In the data rows, the value 128 means zero.
Here are some points, each followed by its number:
[147, 117, 158, 125, 124, 122, 133, 106, 138, 114, 123, 116, 97, 147, 155, 162] 0
[133, 109, 128, 144, 143, 97, 94, 179, 140, 174, 75, 125, 106, 112, 112, 139] 1
[175, 149, 132, 119, 126, 139, 158, 86, 137, 113, 108, 181, 114, 109, 150, 168] 2
[113, 95, 115, 108, 151, 174, 140, 209, 125, 161, 85, 94, 152, 88, 122, 159] 3
[129, 153, 103, 110, 113, 107, 81, 186, 100, 157, 80, 92, 148, 135, 143, 180] 4
[133, 104, 93, 126, 93, 110, 128, 130, 142, 152, 149, 145, 109, 130, 117, 113] 5
[140, 120, 116, 124, 66, 121, 125, 91, 135, 99, 121, 114, 71, 180, 118, 106] 6
[115, 105, 165, 143, 153, 104, 97, 111, 131, 136, 136, 129, 101, 131, 131, 117] 7
[114, 138, 122, 127, 108, 140, 157, 130, 133, 102, 108, 116, 145, 146, 132, 136] 8
[111, 136, 173, 158, 155, 160, 136, 93, 159, 112, 152, 147, 194, 122, 108, 90] 9
[137, 178, 78, 62, 135, 180, 214, 253, 160, 92, 14, 160, 181, 104, 111, 231] 10
[132, 119, 122, 97, 142, 139, 121, 144, 153, 138, 98, 144, 143, 111, 114, 193] 11
[142, 102, 90, 61, 11, 131, 213, 19, 210, 97, 144, 229, 50, 203, 73, 173] 12
[122, 98, 61, 113, 83, 74, 102, 212, 128, 212, 97, 78, 92, 132, 125, 122] 13
[158, 102, 176, 165, 164, 128, 71, 86, 91, 118, 222, 117, 70, 120, 136, 100] 14
[138, 128, 130, 146, 132, 128, 116, 101, 78, 114, 149, 89, 103, 119, 142, 78] 15
[165, 76, 129, 146, 151, 140, 86, 83, 46, 107, 190, 112, 98, 103, 158, 95] 16
[127, 102, 158, 116, 157, 161, 150, 115, 160, 110, 125, 158, 143, 111, 137, 132] 17
[133, 108, 119, 113, 127, 137, 127, 127, 131, 129, 91, 158, 88, 118, 111, 146] 18
[167, 108, 193, 131, 152, 163, 125, 73, 144, 125, 140, 133, 91, 120, 134, 124] 19
[158, 139, 148, 145, 136, 96, 125, 123, 153, 140, 182, 134, 121, 124, 134, 134] 20
[115, 122, 178, 101, 190, 225, 127, 113, 94, 70, 192, 76, 195, 94, 157, 123] 21
[139, 128, 106, 115, 133, 124, 156, 159, 139, 139, 111, 162, 127, 108, 132, 160] 22
[121, 120, 125, 157, 138, 110, 107, 111, 113, 149, 174, 144, 135, 118, 136, 95] 23
[147, 137, 97, 147, 102, 108, 145, 108, 126, 125, 142, 158, 121, 135, 121, 126] 24
[148, 121, 152, 138, 119, 163, 141, 83, 91, 79, 169, 119, 108, 150, 155, 152] 25
[117, 139, 134, 141, 126, 123, 111, 112, 134, 131, 134, 114, 138, 140, 102, 123] 26
[137, 140, 113, 133, 104, 96, 123, 124, 135, 133, 150, 133, 113, 144, 130, 120] 27
[103, 118, 137, 94, 153, 217, 193, 130, 109, 66, 99, 127, 158, 102, 158, 98] 28
[138, 122, 96, 81, 58, 134, 191, 64, 179, 92, 130, 194, 75, 171, 98, 174] 29
[125, 129, 141, 101, 155, 156, 125, 157, 143, 132, 83, 115, 165, 104, 138, 146] 30
[146, 128, 144, 133, 154, 140, 137, 159, 123, 122, 128, 112, 139, 113, 134, 176] 31
[107, 122, 132, 141, 149, 122, 102, 110, 141, 121, 152, 151, 157, 128, 94, 126] 32
[121, 136, 106, 137, 121, 123, 150, 136, 141, 138, 157, 149, 176, 126, 111, 153] 33
[100, 67, 130, 202, 135, 51, 75, 103, 103, 153, 187, 125, 112, 151, 117, 108] 34
[118, 131, 116, 118, 89, 133, 140, 126, 133, 111, 101, 135, 137, 163, 141, 136] 35
Which two points above are nearest to each new point by angle? Their numbers follow each, nearest first.
[133, 153, 98, 89, 132, 162, 179, 207, 144, 109, 61, 139, 151, 115, 123, 179] >> 10 22
[160, 96, 126, 150, 147, 133, 99, 88, 73, 114, 170, 115, 106, 113, 149, 106] >> 16 14
[111, 102, 159, 139, 146, 109, 94, 114, 123, 132, 136, 130, 102, 134, 132, 117] >> 7 34
[110, 127, 116, 118, 86, 134, 132, 127, 115, 113, 112, 132, 151, 167, 145, 135] >> 35 8
[101, 137, 179, 179, 165, 154, 125, 88, 148, 108, 182, 145, 201, 127, 100, 79] >> 9 32
[67, 129, 111, 95, 162, 207, 83, 121, 78, 94, 159, 76, 208, 96, 104, 76] >> 21 28
[122, 146, 133, 133, 174, 106, 131, 193, 121, 111, 138, 144, 169, 126, 134, 182] >> 31 10
[174, 104, 119, 96, 86, 125, 97, 167, 87, 147, 0, 99, 67, 147, 171, 212] >> 4 18
[155, 143, 130, 131, 101, 145, 166, 77, 105, 96, 156, 135, 95, 141, 143, 94] >> 25 6
[152, 74, 156, 138, 155, 176, 133, 33, 130, 87, 183, 190, 77, 105, 109, 162] >> 19 25
[103, 150, 158, 152, 151, 158, 126, 136, 107, 99, 160, 70, 172, 137, 129, 103] >> 21 9
[88, 178, 111, 158, 130, 145, 136, 137, 94, 121, 152, 121, 224, 119, 133, 53] >> 9 23
[136, 204, 117, 144, 92, 153, 75, 80, 54, 120, 41, 15, 101, 146, 107, 91] >> 15 26
[107, 140, 135, 138, 112, 120, 108, 109, 141, 135, 132, 107, 141, 151, 96, 128] >> 26 32
[120, 126, 57, 84, 90, 121, 204, 203, 169, 163, 122, 189, 152, 115, 115, 125] >> 22 10
[131, 113, 122, 105, 140, 150, 150, 139, 132, 124, 85, 156, 107, 113, 122, 150] >> 18 22
[113, 156, 193, 184, 156, 185, 132, 80, 166, 106, 190, 121, 219, 133, 90, 40] >> 9 32
[131, 125, 114, 135, 125, 123, 126, 146, 148, 126, 139, 136, 129, 126, 98, 112] >> 5 32
[129, 116, 125, 116, 133, 140, 138, 132, 133, 127, 100, 146, 108, 119, 119, 138] >> 18 22
[151, 135, 129, 80, 135, 125, 152, 150, 158, 164, 93, 156, 109, 89, 160, 148] >> 22 11
[105, 190, 134, 185, 111, 120, 128, 89, 112, 147, 110, 95, 182, 142, 110, 121] >> 26 9
[169, 84, 185, 166, 170, 131, 54, 71, 79, 108, 244, 117, 35, 121, 134, 91] >> 14 16
[144, 128, 118, 119, 114, 125, 125, 113, 120, 122, 117, 125, 85, 141, 130, 134] >> 6 0
[125, 129, 133, 140, 133, 132, 122, 98, 85, 119, 132, 97, 108, 125, 144, 70] >> 15 16
[107, 140, 180, 174, 156, 161, 126, 81, 160, 109, 171, 135, 193, 129, 98, 72] >> 9 32
[161, 144, 144, 147, 132, 99, 134, 122, 153, 132, 176, 135, 118, 127, 134, 131] >> 20 27
[193, 163, 176, 193, 177, 100, 164, 109, 145, 114, 255, 154, 165, 96, 185, 81] >> 20 23
[121, 108, 123, 105, 170, 83, 195, 146, 214, 147, 95, 252, 137, 95, 134, 223] >> 22 11
[113, 124, 140, 138, 132, 116, 119, 110, 166, 155, 67, 176, 156, 124, 106, 145] >> 11 1
[126, 134, 112, 132, 118, 122, 143, 133, 139, 134, 151, 146, 152, 125, 119, 142] >> 33 24
[126, 183, 127, 128, 121, 135, 111, 149, 106, 105, 85, 101, 147, 151, 121, 164] >> 4 8
[159, 180, 110, 85, 95, 182, 184, 141, 109, 123, 39, 124, 129, 119, 159, 144] >> 10 8
[127, 151, 127, 124, 160, 141, 113, 114, 83, 118, 94, 119, 125, 103, 140, 85] >> 15 28
[20, 110, 184, 135, 173, 132, 47, 114, 123, 137, 152, 48, 181, 155, 113, 120] >> 26 32
[133, 118, 130, 108, 142, 151, 156, 131, 150, 120, 71, 169, 95, 113, 109, 166] >> 18 11
[124, 113, 93, 98, 115, 147, 99, 95, 114, 122, 147, 125, 121, 119, 115, 111] >> 16 5
[143, 102, 139, 133, 139, 151, 126, 87, 130, 108, 153, 155, 99, 117, 117, 139] >> 19 25
[130, 103, 106, 92, 129, 156, 108, 93, 105, 108, 149, 136, 119, 108, 132, 114] >> 16 21
[121, 113, 106, 100, 128, 148, 109, 100, 108, 118, 141, 123, 130, 120, 126, 115] >> 16 15
[129, 127, 131, 135, 137, 135, 120, 117, 107, 125, 128, 106, 119, 121, 137, 106] >> 15 16
[156, 154, 122, 121, 129, 135, 157, 124, 118, 112, 108, 157, 130, 119, 150, 142] >> 2 22
[132, 110, 133, 133, 160, 112, 142, 153, 145, 139, 144, 152, 114, 99, 136, 142] >> 22 20
[105, 141, 113, 108, 85, 118, 147, 134, 136, 126, 95, 112, 126, 162, 133, 122] >> 35 8
[182, 105, 202, 135, 156, 184, 135, 56, 148, 126, 129, 129, 75, 111, 137, 119] >> 19 0
[105, 149, 158, 158, 155, 168, 120, 133, 99, 98, 157, 68, 176, 136, 135, 107] >> 21 9
[136, 111, 125, 110, 134, 143, 139, 132, 128, 127, 99, 152, 101, 117, 121, 147] >> 18 22
[125, 91, 130, 108, 151, 117, 119, 131, 154, 107, 136, 152, 124, 126, 110, 197] >> 11 31
[162, 130, 139, 140, 111, 94, 100, 74, 139, 185, 140, 127, 113, 117, 139, 139] >> 20 27
